Named moves, each a turn or a mirror, and the order they were made in; the first pair answered
K250 (before |-> after):
-25,-189,74,-103,97,207,170,84,-14,-13,349,193,9,137,68,156,201,-190,185,-55,171,25,310,-32,137,-72,-109,-150,204,-117,-165,-102,-19,144,43,-185,120,-110,-27,-190,-35,-119,-114,-230 |-> 36,-194,39,-82,100,343,172,126,24,32,236,-21,79,152,165,-4,99,-135,234,-47,-56,-10,320,-78,-64,50,-109,-148,166,-76,-266,-236,5,112,86,26,185,-53,43,-241,-106,-153,-181,-91
-254,86,-38,-118,-176,-41,98,30,-130,-4,118,212,-31,182,-3,255,149,-91,-144,-63,484,-26,-38,-58,204,38,-127,-114,-310,-9,270,243,3,172,8,-260,111,-123,-350,-110,-115,-106,124,-117 |-> -89,7,-130,-74,-197,309,99,162,-85,40,-111,-269,91,206,280,-89,-33,101,-22,3,-114,-104,-56,-159,-256,270,-151,-104,-413,89,50,-102,37,82,51,178,230,-22,-226,-202,-315,-151,-59,236
-303,-78,-7,101,-166,-156,-22,-88,-320,-181,58,369,-12,44,-314,6,244,29,-97,-341,304,-65,70,105,177,73,-66,-197,-36,132,118,-41,-14,56,3,-177,-40,180,-4,-49,188,-92,130,-210 |-> -164,-128,-98,130,-170,174,-24,19,-289,-104,-134,-69,120,48,-8,-337,66,182,0,-288,-217,-135,77,1,-271,273,-85,-168,-131,218,-71,-358,38,-35,31,225,79,265,123,-120,17,-132,-44,122
-151,-22,52,-74,-109,35,-3,-25,-15,-14,23,-102,-148,96,-156,-138,-103,61,-44,-68,-113,-18,-6,53,74,9,58,-110,182,82,-172,-43,40,15,-34,-40,-110,44,1,46,-35,-3,-93,-102 |-> -129,-9,29,-83,-119,-5,9,-34,-44,2,50,-79,-130,109,-190,-117,-117,47,-25,-76,-90,-2,-1,50,87,15,71,-109,169,61,-163,-32,72,32,-14,-69,-120,40,7,61,-29,-9,-50,-122
K82 (before |-> after):
55,50,15,60,56,-18,-14,61,32,-18,3,83,-11,5,-1,41,51,-19,-2,24,154,-49,-20,0,31,-26,-70,46,-16,-81,139,101,-89,-38,7,25,90,-23,-25,-47,23,-39,54,9 |-> -73,73,42,-9,-37,-29,-34,-41,-37,-29,72,99,-95,33,-106,-12,-8,26,-11,-51,70,-41,-79,16,175,8,52,0,72,-13,-28,99,-30,34,13,-68,-24,62,-23,-42,43,22,18,-38
110,-140,-153,-108,93,348,-78,73,416,-136,-136,-40,50,-57,-188,-108,-39,187,-147,173,-99,116,58,-20,27,388,-194,-23,14,159,-46,-35,23,17,55,34,155,-179,45,2,133,-27,-170,-155 |-> 85,-158,-118,-96,94,327,-82,49,401,-116,-134,-2,41,-56,-195,-55,-5,140,-178,166,-20,133,108,14,61,393,-187,-3,-3,171,-36,-7,40,43,84,4,97,-230,24,32,175,-69,-168,-176
332,39,-63,173,131,-19,196,127,301,-3,-80,-47,124,18,78,153,-32,87,98,-111,-54,-34,-117,-104,-136,-87,-55,88,-61,26,235,73,-191,-142,-76,16,-23,42,137,-39,-42,-47,44,-22 |-> 58,19,64,75,40,-90,97,-54,236,-18,-8,162,46,-2,-112,244,24,27,-43,-187,179,-43,59,78,224,-84,14,137,40,102,104,227,-90,48,66,-183,-255,-17,-58,98,54,-102,70,-242
-113,-98,16,-147,26,73,-24,38,-46,-41,37,-96,-73,-60,-109,76,-197,65,81,-145,-150,53,-21,69,110,169,-38,-44,-51,46,-169,-73,51,73,-64,42,-61,63,-41,-35,-17,-11,-19,-60 |-> 53,-128,-39,-60,142,103,-12,141,-11,-4,-45,-122,-20,-69,85,121,-95,47,103,-46,-115,63,-2,35,-82,135,-171,16,-165,-37,23,-95,-38,-20,-87,137,95,14,-32,-72,-68,-41,26,30
K540 (before |-> after):
-90,20,-52,4,34,-85,-88,-70,48,4,-23,-61,94,-43,8,-131,13,97,-106,49,-76,74,138,53,-86,-30,81,-59,-84,18,-112,-135,40,45,37,96,-111,36,-4,20,37,13,-101,-19 |-> -96,33,-60,-7,43,-253,-38,-61,47,-38,68,109,56,-49,-60,-60,37,66,-93,1,57,117,54,51,34,-138,75,-107,-57,-45,-34,-52,16,7,-65,-19,-58,48,16,24,79,74,-35,-84
137,-106,-99,50,133,46,15,34,-141,-12,79,-41,-19,-114,182,-49,97,-14,273,-95,295,79,9,-136,63,-7,-32,-11,1,-130,-31,84,-7,-106,45,-60,-3,203,316,-193,-4,-97,-214,141 |-> 146,-124,-96,52,117,81,9,37,-135,-12,67,-117,12,-98,191,-121,57,16,292,-80,234,71,31,-139,10,12,-47,22,9,-101,-97,24,6,-92,85,-4,-21,180,301,-163,-9,-122,-224,175
68,-54,-154,7,-73,-62,196,121,36,82,118,100,-82,-151,-253,-195,30,-55,0,60,99,-69,0,100,58,40,118,-124,-131,156,-35,5,62,102,-47,56,53,78,96,98,46,-216,-5,-98 |-> 109,-52,-122,46,-39,-30,169,164,62,98,96,120,-30,-155,-182,-152,97,-54,-16,121,161,-78,67,106,11,74,61,-101,-186,124,18,14,54,88,0,92,61,25,34,131,4,-286,11,-110
-110,-65,12,-163,-115,-78,91,-73,-23,-16,-1,-65,-57,-51,-10,-119,-77,45,108,-39,-194,-45,-115,-10,73,106,102,-90,56,108,-337,-191,101,123,-81,42,-78,-7,55,19,85,86,-102,10 |-> 19,-19,6,-57,53,-278,135,45,12,-4,50,241,-16,-58,9,180,157,-120,58,44,252,-19,-73,17,114,-86,-51,-41,-33,-71,67,11,-58,42,-123,-119,45,-146,-10,10,135,55,67,-142
K786 (before |-> after):
75,-127,-71,-110,-45,189,93,230,-35,-43,5,59,-47,161,-189,-407,-123,-218,279,184,-40,-205,-2,-135,95,104,-271,-100,-141,-28,84,161,-95,-92,214,-75,104,14,63,-172,-59,163,170,77 |-> 23,-149,-46,-132,-105,277,43,199,5,-22,-32,20,-31,151,-148,-425,-101,-199,235,201,-65,-241,78,-112,90,171,-262,-71,-161,15,40,146,-51,-57,303,5,66,-14,-13,-131,-69,105,165,63
-153,-101,99,-118,21,170,-66,-91,-15,59,-137,-210,304,129,173,-5,65,-89,19,-23,-67,-68,143,172,170,311,-231,148,-139,90,34,-7,352,86,310,111,68,87,-84,-93,70,-60,-19,107 |-> -243,-8,-39,-226,-13,-140,63,-136,-30,-4,58,-75,134,165,-147,-52,-73,-58,128,-155,-101,39,-238,-29,379,129,-9,-90,12,52,-30,74,286,70,8,-132,174,308,117,-232,121,308,-27,146
10,-155,134,42,16,175,-156,-6,-40,59,-66,-103,70,8,141,-136,-60,-8,60,9,-58,-158,196,261,97,260,-45,213,-253,138,-92,-132,72,-7,293,33,-220,-84,-227,202,59,-73,-44,-178 |-> -61,-52,-21,-89,-22,-201,25,-23,-23,-17,158,73,-153,64,-181,-138,-228,33,206,-121,-89,-31,-298,42,325,13,220,-40,-90,66,-98,-45,-33,-75,-117,-268,-98,140,24,45,102,347,-22,-153
-164,-61,226,-56,-91,204,-61,-119,-9,43,-210,-73,5,48,21,-41,61,116,-68,-92,-54,-32,245,137,-12,133,-65,41,70,165,-187,65,62,98,228,-2,-154,-142,-85,41,97,-195,-22,-18 |-> -120,24,44,-93,-65,-149,110,-87,42,-31,-24,107,-158,93,-218,-10,-3,85,76,-163,-25,76,-164,-74,117,-139,73,-173,162,51,-71,162,-105,-9,-150,-247,38,39,154,-108,133,168,31,47
Then:
Between the rows of a pair lie 2 to 3 moves.
101,-113,74,87,-23,258,-59,46,39,136,-98,-94,179,23,156,-81,100,19,-79,2,110,-58,220,-60,-59,252,-142,207,-48,163,-67,-99,-80,83,183,173,40,-45,-122,23,-8,-276,50,-117 |-> -101,-72,133,-35,-108,33,-19,-101,-26,66,50,140,30,28,-118,15,74,-17,-124,-72,298,-24,109,-31,308,121,4,109,122,226,-129,30,-60,170,108,-125,-93,9,-140,61,115,-133,106,-271 -> K82, K250, K540
-137,22,27,-19,-9,-111,-245,-141,42,118,43,265,18,-175,13,61,141,-16,-129,52,435,40,352,207,217,5,-201,94,-43,-49,31,194,107,57,103,-132,-210,-202,-234,50,68,-151,-71,-272 |-> 171,-13,-149,72,28,130,-158,89,141,166,-167,-176,105,-139,300,-248,-42,143,92,149,-166,19,180,-23,-347,120,-218,22,-172,-27,-30,-107,45,-144,-41,283,104,-71,44,-127,-139,-99,-223,195 -> K786, K786, K250
-113,-95,-55,38,-54,-40,-17,-102,-222,33,123,170,111,-108,-223,99,113,-89,-25,63,316,46,-101,118,378,-43,-82,28,115,77,143,224,80,1,-136,-225,179,-47,91,-88,31,174,43,-232 |-> 70,-175,-62,144,-20,328,-90,20,-177,113,-121,-222,288,-113,119,-89,67,33,11,189,-33,-59,55,105,-75,188,-248,158,-60,134,83,-44,131,-75,26,207,257,-120,86,-130,-136,-22,-62,0 -> K786, K250
99,5,-32,84,54,-149,41,-12,47,-18,78,248,-88,138,18,134,18,-17,-18,42,317,73,-87,-122,133,-160,21,-60,-27,-191,265,136,-112,-158,-74,-155,112,4,6,-19,55,56,105,-57 |-> 125,-108,42,148,30,240,-88,17,27,63,-111,-69,69,107,274,-11,18,41,-77,125,95,-39,233,-19,-124,103,-98,112,-120,-70,128,-55,4,-114,193,146,-7,-110,-131,36,-37,-228,-2,20 -> K82, K82, K786
153,9,20,88,67,-53,7,15,34,-18,-7,172,64,37,78,173,139,-21,-46,63,244,28,25,85,39,-107,-106,43,-41,-176,276,51,-46,25,-10,-14,101,-59,-20,89,5,-77,52,-28 |-> 14,-21,103,78,-6,34,-69,-103,-12,-38,-24,106,71,21,31,119,112,31,-122,45,204,-19,157,221,104,-16,-82,97,4,-69,82,10,47,130,153,5,-92,-94,-106,151,34,-192,12,-80 -> K540, K82, K250
-24,-93,83,-60,-219,232,-7,-112,2,43,-17,-92,-80,-12,-138,-129,-77,7,-108,-63,34,-182,90,26,-18,86,36,-74,189,79,-228,-99,128,20,110,113,-338,-3,-114,85,69,-289,-70,65 |-> 293,-47,-91,73,-37,123,162,118,120,60,-38,-112,-36,21,34,-99,-52,0,19,-6,11,-161,-128,-164,-323,-65,-77,-124,71,-113,71,-104,-68,-172,-155,214,0,32,78,-71,-26,-161,-3,258 -> K82, K786, K786
-289,153,234,-77,-153,-14,236,-132,105,-106,-3,-132,-65,-146,-244,-108,78,72,177,-383,-300,60,25,-131,516,123,264,-117,382,-15,-455,91,302,371,-117,-345,-489,143,214,160,100,150,-266,-333 |-> 314,99,34,228,153,330,326,305,308,9,-332,-497,251,-125,397,-171,167,74,310,-88,-579,-15,119,-317,-333,186,-131,31,-3,-250,-13,-142,79,50,-148,200,10,29,329,12,-161,-49,-263,69 -> K250, K540, K250
-1,-247,25,-3,39,223,6,55,57,19,-143,-40,199,-36,292,76,76,-92,64,159,150,-86,427,180,-124,-45,-277,211,-27,-59,122,-36,-1,83,86,117,140,-121,-28,75,-58,-36,-65,167 |-> -77,-210,53,-39,17,9,-14,-35,19,-14,-17,205,97,-32,134,228,142,-124,46,102,424,-34,334,214,116,-146,-222,156,52,-130,197,130,-34,128,2,-124,90,-141,-58,101,49,54,22,31 -> K540, K250, K540
-40,-30,91,-25,-12,-174,-22,-115,39,-43,79,217,-31,2,-163,130,113,-133,-98,-60,382,-127,-37,35,195,-140,-69,11,66,16,30,127,-33,36,-27,-245,62,-80,-95,-18,1,48,167,-150 |-> -82,-86,152,-18,-98,171,-145,-163,1,-4,-120,-127,48,-12,13,-122,6,10,-114,-44,9,-245,172,118,-3,158,-63,96,43,194,-270,-80,141,130,190,75,-85,-80,-143,21,-100,-138,35,-26 -> K786, K540
-4,50,-142,57,88,-221,111,-153,79,-21,169,240,-121,110,62,66,-108,-56,9,-90,231,271,-214,-124,259,-173,44,-139,145,-87,-25,59,-259,-83,-297,-165,254,89,220,-99,79,67,171,88 |-> 191,7,-175,156,104,112,80,-2,111,45,-40,-66,23,111,377,-136,-159,35,55,26,-129,188,-94,-147,-140,8,-71,-7,-3,-62,-68,-153,-250,-138,-186,222,355,61,266,-138,-76,-58,61,319 -> K250, K540, K540
-275,11,27,-220,-145,-101,63,-300,-1,-69,115,-88,-188,13,-197,-24,-93,87,-132,-159,62,39,-23,173,281,-36,289,46,118,232,-184,-87,172,105,68,-150,-231,90,-37,59,54,35,45,-112 |-> -60,47,-36,-109,23,-284,148,-135,68,-34,131,152,-129,2,-110,238,112,-78,-144,-49,409,86,-36,137,219,-212,132,84,4,-5,247,68,-18,-20,-89,-233,-5,-7,-62,26,74,32,215,-169 -> K250, K540
-37,15,114,-73,-13,20,-123,-102,20,28,81,228,46,-38,160,189,200,-212,-115,78,279,-79,230,206,67,-112,-85,93,23,-76,90,105,-64,19,174,-109,-196,-211,-218,110,-8,-135,147,-125 |-> 38,-25,10,-103,-72,284,-98,-29,45,39,-39,-194,82,-2,302,-180,-50,-28,37,91,-332,-138,134,41,-272,53,-4,-4,-4,57,-224,-200,-2,-14,137,213,-127,-58,-12,3,-149,-42,-69,219 -> K540, K82
-322,-331,-90,24,-317,1,239,-141,-198,-40,64,11,-215,-40,-62,188,-34,-103,61,-369,466,155,68,321,69,221,68,59,121,-84,-56,254,49,45,247,-115,89,-16,-104,-25,-77,181,-46,-313 |-> -316,-318,-154,-9,-322,-82,301,-125,-183,-42,106,4,-273,-28,-133,143,-116,-77,140,-406,378,193,-95,201,76,158,164,-34,138,-105,-79,229,16,2,159,-138,117,63,9,-82,-84,278,-19,-265 -> K540, K786
186,53,-64,145,165,-201,57,177,42,62,179,172,127,-13,-101,162,122,-65,214,48,342,93,-18,-74,225,-178,102,-8,-15,-319,268,243,27,-116,-262,-148,255,39,73,31,32,184,162,-135 |-> 113,-59,15,103,-2,318,-102,128,-16,135,-91,-353,245,0,99,-262,-81,142,200,62,-250,-33,177,17,-57,263,152,81,-40,-38,-247,-150,274,-46,68,322,101,80,33,59,-101,-23,-96,92 -> K250, K786
-64,14,151,3,-156,52,-107,14,-166,-75,-118,34,-105,40,-186,-167,-78,153,3,-149,-39,99,152,161,117,125,194,144,63,25,-334,-35,-28,88,270,2,-196,-35,-126,32,173,-45,-42,-49 |-> 306,100,-63,123,75,-107,61,285,-35,-76,-120,96,-60,66,-40,-54,-27,97,141,-38,-16,121,-115,-93,-161,-79,78,71,-65,-244,90,-19,-282,-181,-46,27,204,-13,91,-130,76,112,71,150 -> K786, K250, K540
